500 stands for zero in the data rows.
In each game, the first row plays the second. By how much does the first row win? 10 means about a draw, 20 a big win and 0 a big loss. Wins can go round in a circle. Each row has two weighted sums of its numbers, A and B, taken from their middle values. A row wins by its A times the other's B, less its B times the other's A.
[612 419 501 539 383 440 341 574 590 627]
[504 513 419 537 497 586 581 482 384 409] ~ 10
[419 483 557 418 465 509 469 611 530 518]
[531 601 396 582 501 677 540 365 368 538] ~ 10
[521 417 481 471 483 345 527 609 611 585]
[454 504 415 568 549 509 665 475 438 377] ~ 9
[453 541 511 541 520 550 564 490 371 341]
[552 562 553 314 657 435 451 537 451 512] ~ 16
[455 527 476 615 481 501 654 383 596 360]
[496 464 542 427 442 463 435 620 547 559] ~ 9
[591 437 518 459 467 407 431 615 502 561]
[671 421 468 588 543 424 303 552 504 578] ~ 10
[475 739 444 554 659 561 544 403 453 338]
[392 520 519 392 542 557 434 566 462 619] ~ 16
[608 517 365 560 576 357 356 553 602 653]
[565 571 383 561 576 644 464 454 352 428] ~ 7
[575 403 524 430 468 429 462 619 524 541]
[597 320 431 656 450 388 420 548 532 564] ~ 9
[393 572 569 424 542 382 596 567 588 502]
[499 513 421 559 511 575 547 481 359 431] ~ 11
[356 637 655 484 622 532 539 395 389 467]
[570 421 559 306 542 484 507 550 479 540] ~ 13
[480 445 566 475 423 457 435 615 548 543]
[384 548 551 630 501 512 643 346 581 346] ~ 13
[570 391 523 418 494 521 467 588 445 488]
[595 526 306 743 413 552 384 406 488 590] ~ 9
[404 576 535 688 317 519 353 407 608 684]
[631 523 500 395 520 464 387 563 490 645] ~ 6
[523 575 386 540 542 636 466 443 386 361]
[502 482 561 425 444 464 488 606 552 517] ~ 6
[434 545 504 517 529 552 576 476 393 355]
[555 401 579 521 399 290 532 572 601 548] ~ 4
[425 610 579 368 607 632 461 444 374 515]
[441 702 533 433 635 625 543 387 406 447] ~ 9
[478 569 399 544 592 577 598 412 380 384]
[517 424 618 504 400 265 599 535 622 511] ~ 9
[388 609 552 532 547 559 576 394 413 348]
[366 648 535 577 555 528 645 325 532 440] ~ 13
[571 422 555 413 448 448 457 617 534 481]
[598 430 446 477 434 561 395 572 483 629] ~ 7
[435 570 488 553 503 621 666 359 450 449]
[520 600 449 465 620 231 571 520 641 532] ~ 8
[541 439 552 472 411 397 454 616 551 549]
[546 366 515 379 544 485 550 566 477 406] ~ 12
[469 535 484 522 536 561 567 473 368 369]
[634 437 492 556 396 444 287 536 643 615] ~ 8
[408 487 539 417 475 503 482 590 548 596]
[377 445 591 455 484 385 673 525 558 496] ~ 10
[360 714 548 651 421 560 322 339 596 651]
[511 402 511 458 438 464 504 611 517 570] ~ 11
[543 426 527 447 439 446 487 610 521 544]
[394 531 487 617 508 540 669 338 539 374] ~ 10
[353 467 534 574 542 612 458 393 404 516]
[590 707 556 420 613 373 438 486 486 565] ~ 9
[585 420 581 413 428 448 473 594 495 515]
[497 493 558 427 456 429 410 617 535 608] ~ 9
[411 768 462 477 661 634 501 328 500 487]
[565 420 596 383 545 377 477 586 506 467] ~ 4
[455 537 503 525 498 558 580 474 376 375]
[598 611 344 542 577 682 418 419 384 517] ~ 14
[545 482 573 311 531 482 522 598 527 487]
[543 448 564 449 454 435 419 619 508 582] ~ 9
[336 578 674 608 505 507 520 332 453 416]
[517 699 480 461 624 624 502 421 383 355] ~ 16
[513 474 554 420 452 451 429 619 510 600]
[268 570 621 579 548 491 594 400 511 381] ~ 13
[557 413 508 446 458 444 448 619 493 576]
[627 510 322 542 740 431 426 385 463 535] ~ 5
[393 703 491 593 567 635 314 387 476 603]
[580 439 525 438 480 453 389 606 482 568] ~ 10
[510 517 363 537 586 541 687 356 465 445]
[510 435 528 374 487 461 469 625 516 558] ~ 11
[515 519 401 581 485 587 538 480 362 445]
[491 474 575 449 463 432 424 624 506 597] ~ 10
[557 541 387 581 483 665 508 393 369 508]
[368 528 599 610 536 585 439 370 387 494] ~ 10
[504 547 476 508 504 611 521 446 384 330]
[532 508 598 411 436 428 402 600 582 574] ~ 6
[433 579 467 533 618 542 613 426 395 325]
[451 625 502 528 559 574 624 405 386 394] ~ 10
[498 581 393 539 535 562 660 406 426 383]
[424 575 484 495 637 513 607 432 415 291] ~ 2
[558 446 475 480 436 436 406 619 535 607]
[520 498 380 377 774 504 524 505 477 547] ~ 4
[546 380 506 446 482 426 524 612 553 513]
[516 479 563 396 604 461 471 549 388 479] ~ 11
[348 484 464 540 474 457 472 516 673 758]
[519 460 558 430 461 464 438 618 501 581] ~ 17
[649 411 310 562 700 579 396 501 523 521]
[523 454 604 484 449 331 592 423 438 588] ~ 15
[686 383 392 557 707 523 457 473 513 489]
[510 483 564 352 474 463 471 611 575 517] ~ 9
[496 490 616 582 428 455 623 401 641 318]
[558 413 537 430 462 450 622 541 651 359] ~ 12
[398 501 541 403 524 548 426 590 458 582]
[548 487 421 563 432 604 549 468 367 481] ~ 11
[599 510 296 593 458 591 413 455 433 453]
[660 442 520 518 407 482 382 554 598 549] ~ 12
[418 756 536 503 622 656 346 410 454 548]
[566 385 495 526 330 463 550 549 576 573] ~ 11
[285 525 615 493 488 580 461 481 487 610]
[547 538 223 513 607 444 650 453 565 571] ~ 5
[461 484 444 589 485 557 552 474 376 463]
[473 698 460 564 438 546 608 336 506 342] ~ 9
[505 398 481 596 508 239 508 571 668 521]
[398 451 608 538 375 494 540 466 569 656] ~ 6
[411 549 615 539 474 546 592 410 414 380]
[340 550 551 426 525 591 425 550 510 563] ~ 12
[538 527 373 572 523 610 537 468 352 493]
[444 524 473 550 521 539 618 467 388 389] ~ 8
[452 490 571 394 482 498 494 606 547 485]
[720 393 575 597 512 459 330 389 560 465] ~ 9
[547 665 353 489 650 636 477 450 396 465]
[559 448 569 431 466 455 428 615 505 546] ~ 8
[538 361 545 459 473 451 644 537 538 427]
[580 446 569 407 472 456 415 607 494 527] ~ 11
[393 613 576 395 647 643 437 382 401 480]
[540 438 561 443 450 433 437 627 520 527] ~ 6
[634 503 285 546 507 581 399 483 443 448]
[548 450 569 446 457 440 422 619 501 567] ~ 10
[563 421 587 410 438 453 489 598 495 517]
[400 536 560 484 474 556 367 566 515 611] ~ 10
[451 566 589 608 435 653 446 324 410 543]
[614 422 498 472 431 456 381 601 517 575] ~ 11
[497 526 496 547 456 600 589 437 370 465]
[531 417 523 368 509 504 597 574 555 386] ~ 10
[526 446 541 442 426 501 438 613 537 535]
[458 537 480 550 517 559 579 470 370 397] ~ 12
